128 stands for zero in the data rows.
Here are some points:
[109 115  91 128  97 230  65 128 126 198  85 102 129 148 141 155 109 159  65 100 131 163 142 160 115]
[127 119 148 124 120 142 122 129 132 124 103 136 121 116 133 131 137 127 110 113 120 131 147 142 111]
[121 127 163 127 195 132 147 118 158  89  73 174 125 142 166 143 121 141 138 126  83  75 186 196 122]
[116 142 117 150  85  46 213 129 127  77 193 124 173 115 101  94 129  87 162 129 188 149  68  51 132]
[127 130 104 122 107 191  63 142  95 231 160  94 120 145 106 126 116 161 138 125 150 170 106 156 149]
[132 106 139 116 153 214  47 122 143 212  76 110 102 145 142 162 108 171  98 132  98 130 177 178 127]
[101 110  63 117  78 191  73 135 113 205 136  72 139 130 128 135 110 168  73 107 159 201 100 100 115]
[131 127 180 160 194  23 200  89 145  64 151 174 118 109 129 124 117 110 196 194 104  67 133 136 160]
[105 116 113 146  68  69 184 110 118 107 154 115 167 115 137  91 127 118  90  98 176 175 102  67 116]
[106 119  69 116  51 191  85 143 110 138 120 109 128 125 129 137 127 129  70 105 151 192 109 107 106]
[143 125 171 112 206 137 109 121 164 107  83 158  94 125 138 178 125 132 150 164  66  65 173 173 135]
[183 123  89 109  94 158  53 140  78 215 173  66 140 115  87 127 109 116 136 157 153 178  85  92 154]
[158 114 160 113 172 203  64 117 158 184  60 122  84 126 142 176 129 143 112 144  63  96 202 193 127]
[ 90 147 115 156 139  49 192 111 141  91 183 130 135 115 126 123 109 116 174 163 141 136  90  85 143]
[117 138 106 100  99 144 160 158 144  70 105 140 163 150 137 142 139 111  85  90 150 148 129 126 104]
[134 148  91 123  97 166 109 139  96 149 126 124 114 147  99 131 132 141 113 110 141 151  95 122 133]
[109 130 134 172 118  36 163 116 114 166 212  95 129 115 103  95 125 129 207 162 167 146  92  57 136]
[123  96 135 101 147 228  32 146 136 180  67 130  95 161 151 175 118 176  76  97  97 132 181 189 116]
[ 76 126  84 123  48 209  81 136 148 176  93  84 146 138 145 157 121 149  47  67 148 202 130 146  96]
[125 113 143  99 117 185 101 125 157 132  83 124 109 135 152 159 151 125  70 116 105 135 167 164 110]
[145 139 137  94 132 240  27 136 166 174  40 124  82 147 134 188 127 154  61 102  81 106 174 169 116]
[132 148 196 157 200  19 210 125 149  64 176 181 139 127 134  93 141 119 233 167 115  77 140 145 150]
[109 132 123 165  91  53 171 108 119 164 205  86 137  93 113  85 112 125 182 154 163 156  94  67 141]
[149 135 167 131 188  86 154 139 152  89 111 143 130 123 133 133 139 127 163 138 106  82 139 147 130]
[156 137  74 150  67 116 131 123  64 169 204  95 140 111  93  80 118 106 151 153 185 196  56  62 134]
[101 111  82 135  34 127 143 117 100 140 179  86 160 102 101  93 144  96  93 131 183 203  83  65 104]
[101 133 136 110 136 105 182 114 159  28  90 164 152 129 168 101 146 133  84 100 131 118 156 138  93]
[189 150 147 148 173 128  59  92 128 250 180  82  92 122 104 146  92 141 208 213 111  89 112 139 192]
[ 81 109  97 137  54  77 198 145 101  60 163 130 190 128 126  81 143 100  76  80 185 171  84  68 107]
[ 82 108 100 114  68 126 196 159 139   1 106 154 182 144 159 132 161  96  42  54 168 157 128  97  63]
[101 124 104 134  90 150 137 122 120 158 133 107 119 120 112 129 124 129 116 123 148 165 117 115 115]
[ 97 138 131 127 111 104 171 131 150  87 124 140 148 135 149 115 153 115 109 103 137 130 148 144  92]
24 more points follow, each with its number after it:
[126 124 133 123 165 181 104 118 145 146  80 136 101 141 133 165 141 145 116 125  98 112 163 187 119] 0
[148 116 119  97 137 207  91 151 123 146  74 143 123 156 127 178 121 136  81  70 110 133 144 162 126] 1
[137 123  93 150  49 133 110 121  76 203 200  65 132 113 109  89 129 113 140 137 161 198  84  77 126] 2
[100 144  75 126  40 127 166 148  92  78 145 140 159 136 105  92 144 104  92  79 178 185  76  71 110] 3
[ 83 130 149 125 109  80 191 123 168  62 116 140 161 129 167 109 138 125  92  88 137 124 151 115  99] 4
[145 133 151 149 164 103  99 115 134 165 157 109  78 114 109 145 115 122 192 200 104  99 119 117 167] 5
[113 113 102 114 101 216  49 128 122 186  89  96  98 129 135 156 108 150  93 119 131 150 137 131 109] 6
[ 96 110  79 115  44 188 110 125 123 156 112  86 136 123 119 129 151 114  34  95 166 190 117 105  87] 7
[159 129 159  99 198 167  91 133 164 133  71 142  98 143 134 180 122 144 134 155  70  69 171 166 141] 8
[157 118  61 140  79 154  86 143  72 206 195  65 110 131  77 125 121 123 150 151 159 165  71  60 131] 9
[172 149 182 163 188   7 208 124 130  74 186 160 140 104 111 104 111  86 253 202 124  75 110 113 185] 10
[118 138 104 157  55  27 202 123  86 120 226 111 170  80  99  63 123  81 178 144 187 192  55  43 139] 11
[143 141 132 156 150 102 134 100 105 159 166 143  90 117 108 113 120 121 200 170 120 108 121 148 151] 12
[123 115  91 177  75  68 165 112  86 138 202  97 150 103 106  65 114 121 159 147 191 169  62  43 133] 13
[132 156 197 122 194  53 190 121 174  69 146 179 130 143 168 117 156 121 172 127  80  64 168 174 140] 14
[109 109 124 100  93 194  98 142 124 155  85 109 113 135 147 135 151 141  64  82 118 144 161 148  86] 15
[149 122 104 115 103 212  69 146  97 206 123  95 117 143 102 158 113 131 109 102 138 169 101 122 139] 16
[130 137 132 143 148 152  67 121 126 237 145  87  95 140 108 146 116 157 176 157 115 123 133 156 151] 17
[131 135 130 149 129 127  89 113 123 173 154 110 100 110 113 138 107 131 181 175 118 126 115 116 147] 18
[119 139  66 144  60 117 115 120  91 172 204  74 139 108  98 106 104  99 141 157 176 191  58  54 141] 19
[157 115 172 101 214 185  94 139 170 114  35 177 102 152 148 195 136 144 130 123  64  62 200 217 142] 20
[130 121  90 142 121 160  69 127  98 215 182  80  95 130  84 141 123 133 169 179 139 152 102 111 138] 21
[154 129 122 150 163 124 104 102 108 214 175 100  88 118 103 140  86 144 194 198 119 125 113 145 182] 22
[138 158 156 117 196  68 185 120 155  49 116 192 127 140 138 138 142 119 160 127 102  77 143 152 133] 23
Which three of these numbered points are nearest to each point below, ignoring the 3 directions in which the first points spread most? Their numbers follow each, nearest first.
[ 86 124 118 122  75 109 178 136 121 101 165 120 178 139 139  91 158 104  90  81 169 161  97 111 104] > 14 17 15
[171 124 165 177 200  46 155  95 129 134 171 128 118 105 114 106 109 131 238 200 130  86 120 109 165] > 13 6 0
[153 130 148 149 154  59 170  92 143 140 176 116 123  97 120 130 125  94 185 190 128 113 126 117 148] > 7 19 11
[145 129 152 121 163 162 102 129 146 126  75 141  98 134 144 147 148 125 125 127  75  98 184 187 106] > 2 15 11
[143 139 159 142 144  71 154 118 129 124 157 134 124 101 132 116 112 109 185 157 114 111 134 130 152] > 11 2 18
[131  96 132 108 119 204  70 138 118 192  90 118 119 142 131 142 135 160  75  89 118 139 146 159 123] > 15 13 0
[114 125 112 159  95 123 130 103 105 181 173 102 136 124 125 102  82 133 157 138 154 164  96 105 147] > 22 13 4
[123 127 141 110 132  80 223 149 127  34 115 187 175 120 136 131 136  93 107  84 146 126 112 103 124] > 1 16 20
[142 124 147 100 186 132 141 146 143  50  87 177 114 155 148 151 165 123 107 108  82  68 181 148  98] > 9 8 23
[170 110 149 147 192 111  74 124 112 227 182 106 106 118  91 145  92 158 199 194 125 106 114 135 191] > 20 22 8
[155 135 193 108 188 101 176 145 137  37  75 201 138 141 146 150 140 106 137 108  89  80 155 159 145] > 1 16 10
[145 135 160 152 186  81 114 109 128 145 159 132  95 103 112 137 106 126 221 200  99  85 132 138 169] > 18 19 6
[170 128 151 166 191  75 127 106 110 165 165 119 105 116 111 102 105 138 222 200 116  97 111 118 159] > 13 6 0
[132 134  88 138  46  88 193 149  74 105 181 130 169 113  75  85 141  74 133 104 206 190  38  50 143] > 16 1 3
[150 131 142  93 149 200  54 144 156 156  67 125  98 130 118 174 125 144  92 121  90  98 155 163 135] > 8 5 19
[ 81 122 116 113  54  81 214 144 127  16 120 156 190 113 168  81 154  94  53  57 167 172 124  99  81] > 11 2 15
[152 133 116 160 166 145  75 101 122 252 164  84  78 123  99 151  96 147 205 197 121 132 107 133 163] > 0 22 6
[193 144 133 148 184 165  47 120 115 241 141  95  96 138  84 167  90 139 219 207 100 106 117 163 189] > 20 10 16
[138 144 134  99 145 125 157 150 140  44  72 172 154 143 151 134 148 111  78  78 117 116 133 139 111] > 23 1 16
[117 110 143 108 125  90 212 144 141   0  83 197 176 138 157 106 149 114  59  76 136 104 142 126  97] > 20 1 10
[117 130 101 133 120  95 148 119 125 119 169 116 137 108 120 128 121 111 135 160 146 139  99 101 139] > 19 22 5
Now 24 new points, numbered from 0 again:
[129 134 202 125 235  63 183 110 173  34  56 204 122 121 165 136 140 130 148 130  78  51 198 177 116] 0
[132 138 167 103 154  95 189 146 142  22  81 189 154 131 148 120 157 109 106 101 114  98 129 133 115] 1
[124 113 130 108 131 198  71 130 148 131  60 141 119 151 154 165 119 145  61  98  93 112 169 187 114] 2
[113 120 104 123  82 160 117 135 123 137 118 117 150 123 134 130 144 123  84  97 142 166 121 130  99] 3
[129 134 191 140 178  43 191 106 171  68 131 160 117 106 136 128 153  94 172 174 104  68 164 139 140] 4
[109 113 146 112 122 118 153 134 143 102 111 141 133 118 145 122 123 137 100 110 131 129 123 114 130] 5
[164 124 203 128 214  52 176 117 143  89 117 164 135 115 130 121 134 129 184 165  94  71 147 143 156] 6
[156 129  89 124  92 221  45 134 100 212 112  89  86 137 121 138 130 148 105 121 120 161 120 133 114] 7
[145 124  78 118  54 169 113 151  84 179 158 101 151 130  94 129 107 118 108 104 169 193  70  94 145] 8
[ 89 126 150 124 167 113 188 124 164   7  65 201 126 144 156 132 152 124  85  88  95  65 170 164 105] 9
[113 113 186 125 205 116 167 148 165  39  57 191 141 150 165 142 138 133 122  96  86  63 195 200 111] 10
[ 93 132 157 137 146  41 188 135 146  66 137 145 147 127 151 111 144 124 128 110 129  95 144 111 120] 11
[101 118  91  81  66 225  86 148 129 109  60 126 142 147 145 141 152 140  17  65 137 169 135 147  79] 12
[125 124 140 137 140  69 183 115 122 103 167 134 145 116 140  95 146 102 141 137 140 125 130 113 116] 13
[120 144  98 136  83  62 203 131 105  61 157 135 182 117 108  85 144  88 126 113 188 162  68  53 112] 14
[ 87 122  78 105  80 196 125 139 129  83  84 146 132 152 136 140 134 139  26  64 133 151 136 145  92] 15
[148 127 126 118 163 165  81 136 116 172 130 126  89 132 105 150 130 130 161 166 100 119 134 148 143] 16
[137  94 149  97 168 195  81 126 139 156  57 144 103 146 160 157 141 150  84  99  86 100 204 202 102] 17
[ 93 116 103  98  91 224  88 151 136 143  86 110 118 161 150 152 156 149  59  69 135 160 153 153  77] 18
[119 103 124 117 130 176  93 135 119 165 115 115 113 139 136 146 136 134  94  98 117 140 144 151 115] 19
[105 138  50 106  49 184 111 152  99 123 116 115 134 146 110 124 139 133  53  62 164 181  91 113 108] 20
[156 103 110 114 118 200  52 142  88 196  94  94 105 121 108 145 123 144 106 128 135 163 111 132 131] 21
[162 108  87 136  87 196  58 122  92 225 150  66 137 135 100 134  93 142 106 149 155 170  85 109 153] 22
[146 123  84 147  61 154  84 125  62 186 170  81 132 109  88 103 110 106 132 141 187 196  48  56 145] 23
Which three of these numbered points are nearest to each point below, ignoring the 3 directions in which the first points spread most? Their numbers follow each, nearest first.
[117 130  63 145  57 148  80 125  90 219 182  53 112 106  96 127 107 122 127 152 168 188  64  69 138] > 4 2 3
[118 100 139 110 148 163 129 129 147  82  60 147 135 143 157 129 143 158  63  93 127 120 170 136  83] > 0 6 17
[161 125 154 112 195 169  99 130 141 120  65 152  96 139 140 142 138 144 134 139  66  77 185 181 116] > 7 12 16
[125 114 191 115 203 139 105 144 163 105  74 163 110 144 157 170 131 156 112 103  68  55 196 193 129] > 11 19 10
[121 139  89  97 108 199  93 150 114 122  85 137 116 156 122 156 143 151  69  86 130 137 127 152 120] > 20 15 9
[113 135 148 111 164 174  87 130 156 132  73 149  89 150 154 160 122 171 109 107  86 101 162 177 122] > 9 15 18
[162 137 142 154 153  68 146 127 106 118 172 121 124 104 108 102 116 101 198 171 137 113  89  87 154] > 23 21 14
[152 131 133 123 127  40 162 135 107 119 197 105 151  99 103 114 121  96 171 156 147 130  92  76 157] > 6 1 14
[128 161 118 146 126  80 165 129 111  88 159 153 136 138 101 111 138 113 169 127 139 122 100  98 139] > 20 15 14
[126 123  83 132  71 211  57 141  97 223 121  69 100 126 105 130 134 130 113 120 136 176 122 122 106] > 7 3 18
[158 122 163 140 168  73 169 133 137  79 123 169 139 130 135 129 114 128 146 138 106  74 147 127 155] > 22 2 8
[134 134 185 101 202  92 180 125 199  19  64 186 132 141 172 150 137 129 105 115  78  53 194 161 119] > 5 2 6
[113 112  83  85  53 233  93 163 100 117  43 127 154 146 135 134 141 138   0  34 150 175 116 123  88] > 1 14 21
[149 126 149 142 146  65 185 133 128  27 128 179 143 121 133 101 131 112 132 131 132  90 118 109 139] > 23 1 22
[165 136 164 148 194  99  97 109 125 183 152 117  88 111 114 136 124 115 222 200  92  85 150 156 150] > 3 13 19
[126 119 124 143 125 187  63 133 107 235 148  98 107 145  97 136 123 162 155 139 134 154 120 156 155] > 10 18 19
[ 89 132 126 103 108 101 189 147 154  55 101 137 157 126 145 117 156 114  81  76 161 136 120  90  87] > 5 12 11
[ 85 136 142 114 151  91 207 135 167   0  72 197 136 146 167 129 150 127  85  83 102  82 173 148 106] > 9 15 2
[120 114 130 147  98 137 134 125  93 163 135 125 130 140 131  98 128 138 120  99 143 139 129 109 118] > 17 19 10
[163 126 135 138 156 129  90 117  94 249 198 101 105 123  93 129 103 139 220 196 130 135 106 148 188] > 10 19 3
[146 117 121 134 115 150 118 137 110 125 119 133 125 131 104 117 120 135 114 130 136 126 115 111 141] > 23 14 22
